In the rows, zero is written as 128.
One hidden turn or mirror swaps the rows below in pairs. Which row is each named row swapped with?
The rows were stretched afterwards, more along some directions than others.
leza: [161 111 126 102 123 135 105 134 132 112 127 131 147 145 103 137 138 148
  88 166  89 128  91 138 125  87 133  95 109]
gefot: [133 124 117 138 117 135 146 115 115  92 131  89 152 117 128 140 121 126
 104 147 134 121 122 123 174 120 134 152  85]
res: [120  97 139  87 141 147  91 103 135 144 113 153 137 118 149 123 126 172
 119 152  94 138 125 131 145 151 101 150 116]
gol: [146 124 123 132 126 139 145 115 107  90 130  91 140 118 125 154 118 131
 110 134 140 127 127 118 175 127 131 147  84]
lika: [113 131 155  86 112 147 133 115 129 130 117 138 154 100 129 166  95 125
 123 152 113 134 112 140 187 120 105 120 102]
tis: [161 124 121 106 156 138 121 137 114 142 114 126  82 113 126 146 129 142
 106 120 110 166 130 116 143 119 130  94 125]
fes: [164 110 123 113 123 136 104 143 136 109 119 127 134 146 112 144 145 143
  88 157  94 130  97 122 118  86 135 101 112]
tobat: [106 119 152  86 110 143 127 113 132 128 101 136 170 102 132 165 101 124
 120 170 114 122 105 145 186 122 109 127 106]
tez: [105  98 147 107 123 145 122 100 141 113 123 148 166 146 137 147 130 160
  87 181 124 105 123 131 128  96 133 137 121]
ganul: [102 117 110  98 138 139 123 121 148 110 113 132 153 132 155 143 117 154
 112 173  99 150 103 129 139 133 128 139 136]
merin: [ 91 122 110 103 134 136 125 114 139 105 114 131 159 136 155 140 118 149
 115 178 110 145 105 124 140 129 134 147 132]
pid: [120 100 134  81 155 154 106  95 127 136 117 145 135 136 144 133 129 171
 131 146  95 138 124 127 136 167 106 153 115]
Kuluf: [125  93 139  81 155 147 104 105 132 132 118 150 137 129 138 132 128 173
 123 156  93 135 122 131 155 157 106 163 107]
rinos: [164 103 120 114 126 139 109 143 136 108 119 130 146 152 115 140 140 145
  83 166  95 126  98 122 125  80 133 108 109]
nibo: [100 100 174 128 117 142 129 120 115 135 117 130 143 154 110 138 115 108
 130 165 109 122  88 164 164 134 150 154  86]
Kepi: [142 140 112 112 117 108 121 145 110 135 134  91 140 115 125 155 136 151
 128 124 124 137 102 129 141  97 132  97 113]
bitif: [157 119 127 107 150 136 121 147 107 138 113 121  82 108 122 151 119 145
 100 122 121 170 132 108 159 118 114 101 129]
sor: [121 133 109  97 114 133 121 137 159 118 115 178 156 116 136 134 115 156
 122 166 107 130 103 149 153 115 121 127 126]
lif: [160 113 123 119 116 142 112 137 142 105 119 130 139 141 105 148 144 143
  89 157  92 123  97 124 130  82 138  92 100]
tinu: [112 129 148  88 120 148 134 112 133 129 102 137 157  95 136 177 102 130
 119 165 114 126 119 141 180 117 109 126 108]
Pazus: [109 121 129 147 107 133 130 128 120 127 101 127 135 138 119 143 132 132
 124 166 141 112 113 150 144 133 164 166 104]
Kize: [153 116 135  97 163 142 116 139 106 143 111 135  90 117 129 152 118 148
 108 123 114 172 129 118 160 130 120 110 124]
Devas: [114 102 164 115 126 152 141  99 112 130  92  98 140 115 150 182 130 126
 101 145 123 106 105 121 131 124 150 133  90]
tazus: [ 97 119 106 106 139 136 127 109 141 119 114 139 146 141 154 144 112 154
 117 171  99 146 106 124 128 141 131 143 141]
vofur: [118  96 137  80 147 147 107 104 136 128 117 140 152 125 144 129 131 173
 131 156  94 129 114 135 160 159 104 155 106]
vul: [134 123 125 135 116 132 145 108 108  91 124  83 146 111 119 155 119 136
  99 143 141 127 124 117 171 125 134 143  82]
dit: [ 94 109 111 101 133 138 125 115 142 107 112 138 164 139 154 137 113 151
 117 171 107 139 105 132 134 131 134 135 129]
Tabad: [105  94 154  91 123 147 121 102 133 113 109 146 167 145 143 154 133 157
  95 174 124 111 124 124 138 106 116 135 109]
vep: [ 97 119 114 101 140 140 132 114 142 102 112 131 153 137 153 145 108 148
 114 169 107 142 106 120 141 136 126 144 131]
Sanat: [117 129 119 134 112 111 145 126 109 128 148 128 148 137 131 125 140 141
 127 121 126 131 134 141 136 103 121  95 118]
pumu: [159 113 119 111 125 133 106 143 132 118 118 127 140 144 116 143 143 146
  79 169  87 130  94 133 114  79 138  90 115]
Guk: [133 132 134 118 143 137 110 130 124  94  88 114 156 131 148 165 124 127
  96 176 114 118  95 150 165 117 142 162 112]
Vafuv: [133 124 122 139 125 134 154 115 113  92 128  81 141 119 127 148 115 126
 110 140 139 124 125 116 168 130 133 150  87]
velo: [116 120 131 143 108 130 129 131 120 126 105 124 137 128 115 145 131 132
 117 169 136 114 111 148 147 134 166 163  96]
foro: [132 122 141 101 140 126 135 110 117 133 132 146 131 109 126 137 121 150
 116 122  80 154  96 134 134 114 112  84 106]
temo: [133 154 104 134 133 103 129 117 136 118 135 100 151  95 141 130 121 148
 122 157 124 129 112 152 149 123 134 154 124]
nugub: [135 122 116 114 114 112 120 146 106 139 124  81 137 123 129 155 135 134
 128 123 134 132 106 134 139 106 132 107 123]
fas: [133 138 100 119 115 106 121 145 116 128 136  90 136 119 130 146 139 150
 133 120 132 143 115 118 137 100 129 104 121]
vonu: [102 106 169 126 118 131 121 121 115 124 118 128 149 141 100 134 113 113
 125 165 120 125  82 167 179 127 152 144  85]
Reve: [145 124 124 138 119 138 145 119 112  88 128  75 141 113 122 153 125 130
 102 141 136 127 123 123 178 125 136 149  77]
zagak: [166 100 133 106 131 138 106 145 131 120 117 130 150 150 113 146 135 146
  82 168  92 121  82 138 128  80 139 110 107]
pusab: [134 131 132 135 140 135 117 128 125  97  93 112 144 142 141 164 133 125
 100 164 115 115  96 148 152 113 151 151 102]
pimo: [105 106 165 133 128 132 125 121 115 128 122 133 143 145 106 133 118 117
 130 158 112 122  87 173 174 129 148 156  86]
kesil: [129 127 134 106 134 128 136 106 128 127 140 149 142 111 131 125 129 150
 117 126  81 144  94 139 121 118 125  85 102]
vatim: [118 122 131 145 105 128 135 136 124 124 102 124 132 135 119 148 134 130
 121 163 138 114 105 145 151 127 161 160  99]
badu: [136 141 139 126 146 144 107 128 124  97  86 107 150 130 141 178 126 127
 105 168 116 125  96 137 162 126 141 155 105]
Vopon: [142 156 108 140 140 112 125 122 137 123 135  96 147  93 139 140 117 142
 131 141 128 135 113 144 151 127 129 146 120]
viki: [116 134 106  94 116 135 117 131 150 118 116 180 161 113 137 130 116 159
 128 163 112 134 113 151 150 121 116 131 131]
Bakuz: [146 134 101 124 110 108 122 148 119 135 134  88 127 116 129 147 143 139
 131 114 124 138 116 120 127 102 127  96 123]
zisi: [107  98 158 127 121 149 149  97 121 135  99  99 137 118 147 184 128 125
 100 149 124  95 107 119 134 117 151 130  97]
tuz: [132 121 136 104 133 124 139 110 127 115 142 156 144 116 124 132 136 151
 116 128  82 145  93 135 132 107 117  77 103]
Logup: [137 125 108 122 112 109 125 148 122 134 126  93 133 117 129 154 146 140
 133 118 130 142 110 121 133 102 129 101 124]
Nik: [117 125 122 135 118 112 142 125 117 141 152 134 132 137 124 112 130 143
 124 121 126 139 129 140 130 102 127  87 117]
vivi: [116 126 113  89 120 135 109 138 148 117 113 180 163 114 136 135 112 155
 118 165 106 131 102 155 160 124 121 134 123]
nuno: [118  89 130  82 145 144 103 115 139 123 120 147 141 134 141 120 133 172
 131 164  93 128 121 131 145 148 105 157 113]
fetum: [151 119 143 101 148 139 106 131 102 139 113 133  98 110 131 138 131 153
 116 126 122 178 137 117 147 129 120 106 115]
fep: [139 154  99 127 134 105 134 115 144 119 131 106 148  89 147 143 124 154
 120 147 124 134 119 140 141 114 123 138 127]
buset: [155 114 143 101 161 145 117 137 108 137 107 124  93 115 124 156 121 148
  96 131 121 174 118 115 162 125 127 106 122]
vinaz: [126 139 139 119 138 146 113 127 121  93  90 100 155 132 149 179 123 126
 114 160 116 115  94 150 171 128 146 160  92]
vuga: [130  93 132  78 153 138 100 110 131 130 110 144 134 129 141 134 142 167
 122 147  89 138 113 130 146 151 104 157 116]
tup: [142 126 111 114 115 107 115 142 113 127 139  82 146 110 130 146 143 150
 123 125 135 130 111 134 140  97 127 111 111]
Rim: [153 149 110 134 139 112 136 122 140 126 134 102 139  93 135 140 117 146
 112 151 114 144 110 145 138 118 131 142 123]
dapor: [119 134 110  92 121 136 118 138 148 113 108 175 158 110 140 138 111 154
 123 165 112 133 106 152 162 120 119 135 127]
nimi: [155 119 132 102 163 148 121 128  99 145 116 124  88 120 130 151 120 146
 114 110 123 174 135 114 143 139 120 106 127]
tagi: [112 122 127 146 109 129 133 127 125 126 103 124 135 131 119 141 129 135
 123 172 134 110 108 151 147 136 163 173 101]
sufim: [114  96 167 111 131 156 141  96 113 130  98 102 140 117 145 177 121 131
 110 150 118 102 110 123 139 120 144 134  85]

Swapped with viki: Pazus
Swapped with vep: Vafuv
Swapped with zagak: Kepi
Swapped with vatim: sor
Swapped with res: fetum
Swapped with vuga: tis
Swapped with fes: Bakuz
Swapped with merin: gefot
Swapped with bitif: nuno
Swapped with Rim: vinaz

